Small tables with named rows and columns. After each table, cells are looked up by row and column.

Table rebub
|  | dap | dur | rafep | zul | gapomon | gede | gagud | nenit |
|---|---|---|---|---|---|---|---|---|
| bogefor | -0.59 | -0.58 | 0.99 | 0.07 | 0.98 | 0.35 | 0.52 | -0.14 |
| pori | 0.13 | -0.69 | 0.30 | 0.18 | 0.42 | 0.61 | -0.02 | 0.47 |
| lekad | -0.44 | 0.90 | 0.32 | -0.65 | 0.51 | 0.60 | 0.08 | 0.22 |
| nel | 0.53 | 0.74 | -0.27 | 0.03 | -0.16 | 0.77 | -0.06 | 0.96 |
| supeg | 0.46 | 0.22 | 0.15 | 0.66 | -0.45 | 0.14 | -0.02 | 0.71 |

pori, dap: 0.13
supeg, nenit: 0.71
pori, gagud: -0.02
bogefor, zul: 0.07
bogefor, gagud: 0.52
nel, rafep: -0.27
lekad, gagud: 0.08
bogefor, rafep: 0.99
nel, dur: 0.74
nel, gagud: -0.06
supeg, gede: 0.14
Row with the largest zul: supeg

guta.csv
,bogi,mizorub,fedok,mudutot,rakeke,gabezon,zumeb,nek,ruki,merize
topipad,97,37,67,129,160,30,152,144,26,229
susogib,71,204,55,41,144,158,157,130,146,206
bur,89,44,97,213,126,167,169,135,130,202
nokeka,176,193,107,87,134,24,81,121,132,185
mal,130,86,96,118,168,212,194,149,59,223
kor,133,41,198,210,47,205,162,71,115,189
zezolog,214,47,55,160,176,99,179,114,75,196
tif,41,98,41,189,192,134,160,221,57,133
ritomat,78,47,123,222,51,103,83,62,139,83
rutalo,196,211,137,229,147,186,197,106,48,44
refon,62,152,230,165,63,191,225,126,30,177
fizave,95,195,213,116,121,27,130,130,69,118

What is the fedok of rutalo in guta?
137
What is the ruki of susogib in guta?
146
What is the mizorub of refon in guta?
152
What is the mudutot of zezolog in guta?
160
What is the merize of topipad in guta?
229
What is the zumeb of rutalo in guta?
197
What is the merize of ritomat in guta?
83
What is the gabezon of nokeka in guta?
24
What is the gabezon of ritomat in guta?
103
What is the merize of refon in guta?
177
What is the mudutot of bur in guta?
213
What is the mudutot of ritomat in guta?
222
What is the zumeb of refon in guta?
225
What is the mizorub of kor in guta?
41
What is the fedok of bur in guta?
97
What is the zumeb of ritomat in guta?
83
What is the gabezon of kor in guta?
205
What is the mizorub of bur in guta?
44
What is the mizorub of rutalo in guta?
211

rufimu:
,vem,mar,ropa,zaz,ramatir,ralani,nitudu,kol,furet,goka
kat,4,-28,-15,4,0,6,-16,-49,24,-13
bove,28,7,-43,-28,-12,13,7,-12,12,-28
mus,-36,50,-26,-14,-41,-90,-66,37,-62,-23
gomagap,-41,-22,28,-63,-22,1,-36,-6,-35,-57
sipe,14,-12,-67,52,24,-3,6,-8,-38,29
mavofe,-49,-80,12,-3,-19,-20,-22,-35,9,-15
nas,-42,-37,9,-17,-37,-37,-36,-21,-54,-32
tel,-27,-33,-6,-26,-17,-24,-30,-42,-25,-35

What is the kol of bove in rufimu? -12
What is the ralani of gomagap in rufimu? 1
What is the goka of mus in rufimu? -23
What is the kol of tel in rufimu? -42
What is the vem of sipe in rufimu? 14
What is the nitudu of sipe in rufimu? 6
What is the nitudu of kat in rufimu? -16

rur:
fields: bol, gevazit, mir, nit, mis, zuk, vas
zudapi: [6.2, 4.0, 6.4, 34.6, 5.1, 52.6, 5.7]
galat: [5.5, 10.3, 9.1, 2.9, 5.1, 2.5, 4.5]
golis: [6.8, 11.7, 28.8, 5.5, 23.8, 5.3, 6.9]
tid: [4.9, 4.3, 6.4, 26.6, 15.5, 4.4, 5.7]
lironif: [4.9, 9.1, 32.3, 37.2, 69.8, 18.0, 48.4]
dotun: [37.5, 11.1, 12.7, 4.6, 7.1, 7.1, 59.4]
bupog: [4.9, 3.7, 6.4, 28.4, 7.1, 19.8, 5.7]
veb: [18.3, 9.1, 30.6, 28.4, 92.8, 8.0, 24.0]
dobupum: [15.7, 4.6, 9.1, 3.7, 11.3, 4.4, 10.6]
nubis: [6.8, 13.4, 44.0, 27.5, 76.0, 12.5, 9.4]
ligib: [14.5, 16.2, 30.6, 6.4, 21.8, 6.2, 25.2]
rusanef: [5.5, 3.4, 7.3, 21.3, 5.1, 16.2, 4.5]

mis of dobupum: 11.3
mis of lironif: 69.8
gevazit of nubis: 13.4
nit of golis: 5.5
mir of tid: 6.4
zuk of lironif: 18.0
bol of dotun: 37.5
mir of ligib: 30.6
vas of galat: 4.5
vas of nubis: 9.4
gevazit of tid: 4.3
zuk of ligib: 6.2
gevazit of dobupum: 4.6
nit of zudapi: 34.6
bol of galat: 5.5

luk.csv
,femesa,topefe,guvo,kulom,rima,milu,butoril,nobav
zuzalom,112,102,109,104,103,106,109,102
gim,98,95,92,110,112,119,120,120
vabe,128,120,155,110,102,95,77,120
pabaz,101,109,101,121,104,104,106,111
divefe,86,109,115,142,109,100,112,97
nidote,224,143,91,152,151,102,142,110
desavu,81,85,78,105,124,100,132,145
viropu,89,83,77,114,114,120,132,131
lunofo,137,118,45,76,112,109,58,144
beruro,91,113,53,95,125,115,117,78
soluk,150,106,111,31,91,159,122,88
furodep,83,122,15,78,144,116,120,52
ratanot,94,106,120,124,108,98,118,95

ratanot, rima: 108
zuzalom, rima: 103
gim, rima: 112
lunofo, butoril: 58
nidote, guvo: 91
desavu, topefe: 85
viropu, femesa: 89
lunofo, guvo: 45
desavu, nobav: 145
beruro, topefe: 113
pabaz, rima: 104
divefe, nobav: 97
beruro, butoril: 117
vabe, butoril: 77
viropu, kulom: 114
beruro, nobav: 78

sus.csv
,lanepep,sani,sur,rago
fem,4438,2964,2974,2195
megikup,897,-241,-1529,2516
dupo,-1001,488,1023,-232
lup,-3342,-919,-1040,-563
pamog,2396,1667,1284,2390
sogedo,-1928,-286,-731,-88
kalevi,2228,2676,3722,700
faf,442,-2160,-5219,4749
milu,3029,3683,5361,-216
zeli,4149,3021,3363,2294

rago of kalevi: 700
lanepep of milu: 3029
lanepep of sogedo: -1928
sani of kalevi: 2676
sani of faf: -2160
lanepep of zeli: 4149
rago of milu: -216
lanepep of lup: -3342
rago of dupo: -232
sur of faf: -5219
Row with the largest sur: milu

zuzodub.tsv
	mir	bason	pani	fabafal	duvubud	digume
naroba	98	146	132	130	130	144
rodo	107	156	131	114	146	147
ded	132	183	106	79	169	136
damuv	130	210	123	98	186	170
vatute	106	195	141	117	163	173
gif	112	178	130	112	155	161
tif	122	192	130	105	173	163
rogaro	81	95	131	132	87	123
sofu	131	94	76	72	113	66
kofuniz	118	97	92	91	107	86
bev	83	29	106	128	36	68
ref	93	109	123	131	101	122
dof	98	120	124	121	105	126
rogan	119	121	100	95	119	106

mir of rogan is 119
fabafal of rodo is 114
bason of damuv is 210
mir of rogaro is 81
duvubud of naroba is 130
fabafal of kofuniz is 91

Table fepu
,toba,lezamip,verik,bib,zus,zadoka,tove,bon
mudu,181,83,160,163,162,188,147,113
nosem,211,43,140,143,123,167,205,141
ton,151,220,188,82,122,128,183,153
gim,129,167,153,156,123,140,162,193
madilab,188,67,123,194,75,53,187,141
zuf,212,44,141,143,124,167,205,140
gulato,117,101,123,219,149,185,128,204
fidak,163,120,123,106,143,157,174,152
nodon,117,183,188,157,175,227,132,184
bizo,159,141,120,98,135,124,166,138
nasase,154,144,133,105,182,148,111,70
miz,175,159,141,56,133,136,194,135

verik of gim = 153
tove of ton = 183
bon of madilab = 141
zadoka of nosem = 167
verik of zuf = 141
zus of madilab = 75
tove of madilab = 187
bon of gim = 193
toba of ton = 151
lezamip of bizo = 141
zus of nasase = 182
Which row has the largest bon? gulato

veg:
|  | dalezik | gos | bitasur | rig | pite | kanum |
|---|---|---|---|---|---|---|
| nivo | 51 | 47 | 50 | 52 | 56 | 5 |
| labupi | 50 | 46 | 57 | 47 | 38 | 10 |
| kazimuv | 51 | 51 | 40 | 52 | 58 | 88 |
| gid | 50 | 46 | 59 | 46 | 34 | 52 |
| setiz | 50 | 55 | 31 | 46 | 36 | 8 |
| luviba | 51 | 49 | 46 | 50 | 53 | 66 |
| zil | 51 | 53 | 36 | 51 | 52 | 37 |
| seliru | 50 | 42 | 73 | 48 | 43 | 96 |
| gama | 51 | 47 | 50 | 53 | 64 | 10 |

gos of gid is 46
dalezik of nivo is 51
dalezik of kazimuv is 51
bitasur of kazimuv is 40
gos of seliru is 42
pite of kazimuv is 58
bitasur of labupi is 57
dalezik of luviba is 51
gos of nivo is 47
gos of kazimuv is 51
kanum of zil is 37
bitasur of setiz is 31
kanum of gid is 52
gos of gama is 47
pite of luviba is 53
pite of seliru is 43
dalezik of seliru is 50
rig of labupi is 47
kanum of luviba is 66

